In the data rows, 128 means zero.
Here is a table of points, one per row:
[188 159 131 106 118 138  68  78  79 157 116  75 107  90 175  57 103 205 106 144  93 135 234 178 144 153 170 134 109 139 163   5  68  87 161  98 186 162 109  67 109 124 187 149 102 132 123 227 132 133 132 109 168 183 142 118  70  61]
[132 107 113  97  80  76 128 130 195 131 147 147 108 115 111  74 101 100  97 172 114 110 208  55 119 220 117 102 136 161 134 161 156 118 150  50  84 149 107  65 169 174 122 157 131 101 171 132 152 168 117 177 203 175 118  89 120  76]
[149 129  97 120 113 100 120 189  93 142 112  87  94 143  51 153  89 146 127  86 139 140 145  86 178 139 171 142 149 150  81 175 104  35 136 116  96 148  65  87 155 154 211 169  99 161 107  84 145  68  66 162  99 195 167 116 154  94]
[ 95 143 169 109  74  97 175 116 183 150 137  77 117  46 104 121 136 159  72 190  97 163 149 129  68   8 129 137 132  51  57  72 154  96 164  99 142 140 156  74 171 178 148 163  86 145  74 105 120 148 169 174 101 129  96  45 174  73]
[125 150 220 135 116 105  93 176 166 142 125 128 109  98  98  89 124 132 120 146 111  92 153  79 165  82  96 149 147  81  88  25  71 181  89 124  63 154 156  64 147  24 141 148 100 128 174 141 159  87 120 165 153 209 152 103  95  44]
[137  56 182 109 164 159  81 119 123 118 185 109 146  33  65 114  42 124  76  94 255 141 130 161  65 173 124 131 164 115  51  55 196 113 180 110 113 119  92 126 160  88 119 194 116 138 194 128  75 104 178 166 183  89  74 148 130 114]
[127  98 120 109  45 109  87 115 164 178 136 129  76  94  70  35  12 166 111  77 165 135 112 114 154 148 123 177  74 141 118 104  93 109 151 105 153  88 177 145 143  37 179 192  80 138  97  84 169 148 137 129 135   0 100  99  95  57]
[108 129 108 129 173  97  48 196 174  89 178  60 113  71 231  83  27 105 130 101 127 141 143 139 183 102  52 146 151  95 166  96 137  95 174 126 193 109 109  72 199 111 165 126  83  98 153 146 143 158 140  66 123 115 134 101 134  96]
[ 92 131 121 108 152 106 100 141 113 135 127 113 127 128 121 107 153  92 105 113 170 117 159 141  84 114 156 114 127 132 156 126  97 184 147 171 139 140 228  77 156 155 158 218 151 123  41 108 156 150 162  76 136 234 177  91 118 124]
[124 127  69 154 106 144 142  90 133 107  98  97 208  94 100  96  42  36 101 191 121 118  81  93  30 188 138 181 111 119  98  73 124  95 149  80 134  65 164 103  83  72 126 108 103 130 133 149 128 162 160 130 133 174 163  76 155 112]
[160 131 195  59 126 109 135 132 157 112 165 131 130  53 121  66  95  68 156 113 150 114 125 119 149  93 134 148 121 107 142 131 144  91 217 115 156  41 205 118  89 137 201 115 127 108  66 187 147  18 158 136 149 163  59 110  59  78]
[ 98  74  65  29 133 179  85  49  98 124 107 137  84  58 127 109 112  66 123  79 163 155 120  66 158  83 180 165 119 134 141 168 121 150 120 102 117  97 102 137 186  90 133  93 129 136  80 211  92  73 148 149 177 149 156  84 117  54]
[113 123 104 110 112  95  97  56 158 142 123 114 144  62  39 123 121  83 173 122 148 116 142 201 157 183 153 184 135 135 170  28 111 176 145 132 173 172 138  89 201  79 189 125  93 120 112  98 101  49 155 135 101 223  37 192 176 108]
[111 137 119  98 255 119 126 102 194 198 136 137 144  82  98  55 130  61 171 188 133 127 172 149 178  88 149 118 137 169  91 113 102  68 121  76 218  52 161 104 111 102 148 129 122 133 202 106  58  80 162 193 107 174  88 157  84  74]
[167 111  96 137 144 137 163 118 117 186 122  89 104 111 177  96 125 164 103  96 139 102 131 100  72 114 121 110 102 155  76 118 228 142 167 117 142 217 209  62 133 124 120 141  49 148 134 170 170 146  96  73 126 159 101 182  65 150]
[158 165 110  86  94 100  55 112 182  89  55  62 176  61 106 177 164  58  99 160 110 127 145 155 108  66 130 192 168 156 136 154 167 164 109 115 120 137 129 132 168 151 171 164  66 127 166 152 176 106 160  93 173 128 142 141  72  51]
[153 122 125 143  85 136 176 149 155 137  84 159 140 105 175 138 117 175 151 130 187 111  97 163  45  59 104 105 148 148 189 124 155 198 113  84 102 126  86 129 111 142 126 125 106 130  72  49 116  73 137 161 171 102 116 152 113 126]
[112 125 181 106  97 110 152 135  92  51 117 123 152  89  87 109 117 131 101 101 119 118 159  89 209  33 116 186 153 175 149 111 120 209 221 136  95 124 143  67 101 114  95 121  77 125 139 139 162 203 107 205 102 146 145 111 103 169]
[144 119 189 156 132  84 135 117  75 128 111 172 148  78  77  75  75 121  89 109 165 135 171 154 121  94 116  53 120 158 191 112 164 149 128 145  88 138 155  87 158 126 181 159 132 157 191 209 129 112 151 110  61 101 116 104 144  88]
[150  96 183  85 148 110 159 133 188 198  94 120 102 122 120  45 179  37 117 119  86 138 146 122 113 126 136 141 125 146 137  86  64  75 255 135  71 163  59  96 144 115 161 119  92 131 166 149 140  54 171 126 115  92 141  95 147 143]
[146 138 145 101 154  86  94 104 176  59 136 105 149  28 146  75 107  77 118 147 223 100 140 121 138 117 159 163 143 147 150  98 121  79  47 132 144 229 122  79 126 194 108 166 135 133  80 235 149 104 106  92 154  63 117 132 110 105]
[125 160 213 105 161 167  75 127 100  79 112  92 115 138  97  42 117 210 126  82 128  74 144  97  39 133  91 170 178 175  87  82 139 149 138 155 136  98 130  45 195 128 139 152 153 146  93 178  56 112  88  82 128  35 118 145 140 125]
[109  82 133 170  69 144  89 106 159  70 168 131 140 173 159 122 152  57 121 205  99 164 166 129  75 101  89 148  88 119  65  96 112 143 121 121 151 169  95  47 155 223 196 138 141 144 158 166 191 104  87 153 104 146  86 134 108  74]
[126 142 139 121 147 115 181 131 114 131 168 133 192  97 126 102 118 132  93 119 130  72 154 124 115 169 141 165 147 110 143 164 107 142 157 180  82 209 141  75 142 135 210 102 144 151 234 115  71 136  63 108 114  83 170 188  92  31]
[142 118 142  96  30 154  70 126 148 119 112  69 115 133 146  83  95 142  93 107 197 120 167 122  47  81  97 147 101 179 197 169  73 100 127 162 122 185 139 118 165 157 162 148 106 148 194 193 101 231 123 148  66 254 103 184 135 132]
[ 88 102  69   0  28 100  74 106 122  98 150 108 171  73  73  96 124  82 193 141 129  96 158  26 127  63  82 149 190 109  83 105 106 130 200  76 192 152 110 126  89 103 202 168 128 129 162 108 138  53 211 122 132 170 110 139 120 121]
[102  72 127 151 158 122  18  76 187 158 130 140  93  70 110 125 227 153 113 188  84  98 164 143 121  80 118 172  99 136 170 107 162  73 148 108  65 147 105 104  95  75 177 134 141 104 190 113 146  93  56 143  49 129 119  88 124 106]
[103  98 143 136 123 193  90  95 103 189 130 106 161 116  63 119  78 166  62 134 187  77 174 166 217 121  88 149 154 103 126 214  67 133 129  87  96 135 146 101 124 222 164  87  63 134 128 121 129 103 185  67 159  85  87 151 147 109]
[138  79 118  75 184 129 144 142 135 196 162  95 141  89  31 128 155 133 148  64  58 143 151 123  89 113  75 188  69 114 191 120  74  96 122 132 144 133 111 117  90 157  63 150 113 141 160 103 112 185 157 114 116 111  82 118 123  15]
[105 184 177  96 182 136 116 136 146 114 144 191 166  33 131  71  42  87  90 133  99 158 171 113  17 103 144 152 126 144 140  65  80 122 143  66 130 161 114 177 127 147 200 111  55  97 101 134 135 119  42  83 133 147 106 179 132 140]
[137 161 136  79  79 113  93 102 126 169 137 126 161  62  79 115 167 115 172 177 106 164 160 167 207  97  79  81 126 111  71 127  91  76 158 125  46 159 152 193 170  88 115 133 130 138  57 174  91 172 129 105 142 127  99 102  95 106]
[ 96 181 153 158 162 161  54 160 117 150 117 167  84  84  60  61 114 105 147 173 153 130 124 102  98 117 169 152 146 134 152 154 172 108 211 117 207 225 109  95 126 148 140 127 113 162 141 211 172 106 112 165 195 151 106 156 147  18]
[ 85 131 150 178 114  64  72 128 119 158 120  74 139  94 227 104 209 114  79 132 133 182 120 106  31 122 205 187 185 151 137 132  48  77 143 114  89 152 178 105  84 177 179 127 135 127 141 173 125  91 145 158 245 121  48 130 117 104]
[126  50 116 120 148  89  72 140 136 145  23 140 109  63 129 130 137  98 154 108  80 104 161 123 148 126 137 131 147  99 122  86  95  94 143 115 104 156 210 112 137 200 198 148 147 114 145 200 131 156  76 151 199 112  83 203 150 122]
[125 150 116  70 191 121 149 179 124  47  95 138  99  98 131  60 137 109 159 104 144 127 203 161  93 212 145 155 144 119 142 124 173 124 124  70  28 162 147  51  88 112 220 149  94 144 173 158 147 188 193 148  64 103  59 121 151 103]
[120 139  79 102 127 113  36 164 132 121 105  98 142 110 111  87 109 159 114 241 217 166 128 134 169 164 154 201 110  79 126 100 139 176 171  74 132  85 151 119  89 129  61 144 132 139 179 173 124  11 129 126  95 101 168 171 187  89]
[175 101 164  64 121  61 125 114 125  72 145  96  66 150  64 102 190 101  65 137 165  98 130 130 105 161  76 100 160 111  83  98 124 131 132 120 215 145 167 155 123 111 136  40 121 140 150  91 133 112  97 109  81 125  86  72 137 115]
[128 101  83 146  65  61 116 136 104 132 109 100  85 111  21  74  49  92 147 153  99 134 190 162  28  24 156 169 125  88  83 177  99 120 127 111 138 132  94  82 130  78 139  99 153 101 170 179 111  96  88 105 173 157  83  82 110 111]
There is one direction along which these points spread out most. Take the direction at right angles to it along which they spread out most. Go by this last direction. How far along it is each point below, from 0 to 99? 50 is the average, and the first point above lies past it. One standard deviation of the points above along it is 16.
[120 139  79 102 127 113  36 164 132 121 105  98 142 110 111  87 109 159 114 241 217 166 128 134 169 164 154 201 110  79 126 100 139 176 171  74 132  85 151 119  89 129  61 144 132 139 179 173 124  11 129 126  95 101 168 171 187  89] -> 41
[175 101 164  64 121  61 125 114 125  72 145  96  66 150  64 102 190 101  65 137 165  98 130 130 105 161  76 100 160 111  83  98 124 131 132 120 215 145 167 155 123 111 136  40 121 140 150  91 133 112  97 109  81 125  86  72 137 115] -> 44
[102  72 127 151 158 122  18  76 187 158 130 140  93  70 110 125 227 153 113 188  84  98 164 143 121  80 118 172  99 136 170 107 162  73 148 108  65 147 105 104  95  75 177 134 141 104 190 113 146  93  56 143  49 129 119  88 124 106] -> 69
[ 95 143 169 109  74  97 175 116 183 150 137  77 117  46 104 121 136 159  72 190  97 163 149 129  68   8 129 137 132  51  57  72 154  96 164  99 142 140 156  74 171 178 148 163  86 145  74 105 120 148 169 174 101 129  96  45 174  73] -> 62
[113 123 104 110 112  95  97  56 158 142 123 114 144  62  39 123 121  83 173 122 148 116 142 201 157 183 153 184 135 135 170  28 111 176 145 132 173 172 138  89 201  79 189 125  93 120 112  98 101  49 155 135 101 223  37 192 176 108] -> 51
[127  98 120 109  45 109  87 115 164 178 136 129  76  94  70  35  12 166 111  77 165 135 112 114 154 148 123 177  74 141 118 104  93 109 151 105 153  88 177 145 143  37 179 192  80 138  97  84 169 148 137 129 135   0 100  99  95  57] -> 16
[126  50 116 120 148  89  72 140 136 145  23 140 109  63 129 130 137  98 154 108  80 104 161 123 148 126 137 131 147  99 122  86  95  94 143 115 104 156 210 112 137 200 198 148 147 114 145 200 131 156  76 151 199 112  83 203 150 122] -> 65
[128 101  83 146  65  61 116 136 104 132 109 100  85 111  21  74  49  92 147 153  99 134 190 162  28  24 156 169 125  88  83 177  99 120 127 111 138 132  94  82 130  78 139  99 153 101 170 179 111  96  88 105 173 157  83  82 110 111] -> 65
[ 92 131 121 108 152 106 100 141 113 135 127 113 127 128 121 107 153  92 105 113 170 117 159 141  84 114 156 114 127 132 156 126  97 184 147 171 139 140 228  77 156 155 158 218 151 123  41 108 156 150 162  76 136 234 177  91 118 124] -> 57
[188 159 131 106 118 138  68  78  79 157 116  75 107  90 175  57 103 205 106 144  93 135 234 178 144 153 170 134 109 139 163   5  68  87 161  98 186 162 109  67 109 124 187 149 102 132 123 227 132 133 132 109 168 183 142 118  70  61] -> 56
[ 85 131 150 178 114  64  72 128 119 158 120  74 139  94 227 104 209 114  79 132 133 182 120 106  31 122 205 187 185 151 137 132  48  77 143 114  89 152 178 105  84 177 179 127 135 127 141 173 125  91 145 158 245 121  48 130 117 104] -> 80
[142 118 142  96  30 154  70 126 148 119 112  69 115 133 146  83  95 142  93 107 197 120 167 122  47  81  97 147 101 179 197 169  73 100 127 162 122 185 139 118 165 157 162 148 106 148 194 193 101 231 123 148  66 254 103 184 135 132] -> 56
[153 122 125 143  85 136 176 149 155 137  84 159 140 105 175 138 117 175 151 130 187 111  97 163  45  59 104 105 148 148 189 124 155 198 113  84 102 126  86 129 111 142 126 125 106 130  72  49 116  73 137 161 171 102 116 152 113 126] -> 41
